In the data rows, the value 128 means zero.
Some points, one per row:
[153 104 127 179 180  69  93 103]
[171 150  80 149 145 197  99  93]
[150 101  65 178 182  84  84 109]
[155 155 255 135 128  17 117 100]
[ 54  74 125 145 164 163 169 138]
[129 128  66  98 124 207 161 134]
[159 115 105 166 161  23  93 125]
[124 139 174 152 132 188 108 174]
[ 92 106 209 156 168  76 112 139]
[ 96 123 137 108 113 222 154 140]
[176 151 102 118 165 255 103  17]
[ 91 134 250  90  66 108 177 218]
[182 148  77 136 162 255 104  27]
[128 135 112 108 112 194 172 152]
[185 145 121 104 164 255 113   0]
[ 82 122 181 123 120 177 154 156]
[ 93 151 218  80  42  33 183 240]
[172 133  72 125 136 167 117  91]
Here are 10 more points, each followed by its number:
[ 63  76 134 149 145 167 154 167] 0
[ 25  73 151 133 153 158 102 175] 1
[143 119  71 107 109 241 151 175] 2
[158 123  39 142 150 113 107  98] 3
[154 127  19 155 159 106  95  80] 4
[ 69 116  61 138 122 217 171 163] 5
[ 96 151 225  94  44   1 176 225] 6
[169 150  91 145 116 248 131  62] 7
[ 68  75  85 154 153  61 139 184] 8
[167 101 158 194 206 108  85 100] 9
Which two of these numbered points are nearest to each point below, ignoring the 2 directions in which the first points spread most? Their numbers follow each, nearest first.
[150 148 133 127  97  21 125 134] > 6 3
[165  85  83 175 189  86  86 106] > 2 0
[118 121 113 104 116 213 143 135] > 3 2
[ 62  94 122 137 135 205 151 176] > 0 5
[134 115  64 164 170 181 116 109] > 5 0
[198 161 132 158 154 225 110  14] > 7 9
[ 91 123 243 126 139 148 139 130] > 9 7
[110 141 186  94  67  30 164 199] > 6 3
[156  69   0 100 173 255  90 100] > 2 8
[104 137 221  84  48   0 176 237] > 6 3
[214 172 111 120 132  56 141  59] > 6 7
[ 77  73  71 151 153 101 138 191] > 8 5
[ 87 125 247 137 117 145 136 162] > 9 7
[ 97 140 205  85  47  13 178 231] > 6 3
[117 123  42 162 145 166 100 127] > 5 4
[154 152   8 172 147   7  58  86] > 4 3
[ 93 147 255  64  41  27 170 241] > 6 7
[120 113 181 202 227  14  91 111] > 9 0
[170 141  50 128 132 158 114 108] > 3 4
[ 77 129   0 127 122 230  98 233] > 5 8
[128 147 168 102  79  42 170 182] > 6 3
[162 121  72 153 153 143 100  92] > 3 2
[150 103  34 165 201 142  94 107] > 5 2
[173 165 211 135 142 116  98  77] > 7 9
[ 96 140 207  99  68  19 154 196] > 6 7
[  0  70   0 102 132 255 143 181] > 8 5
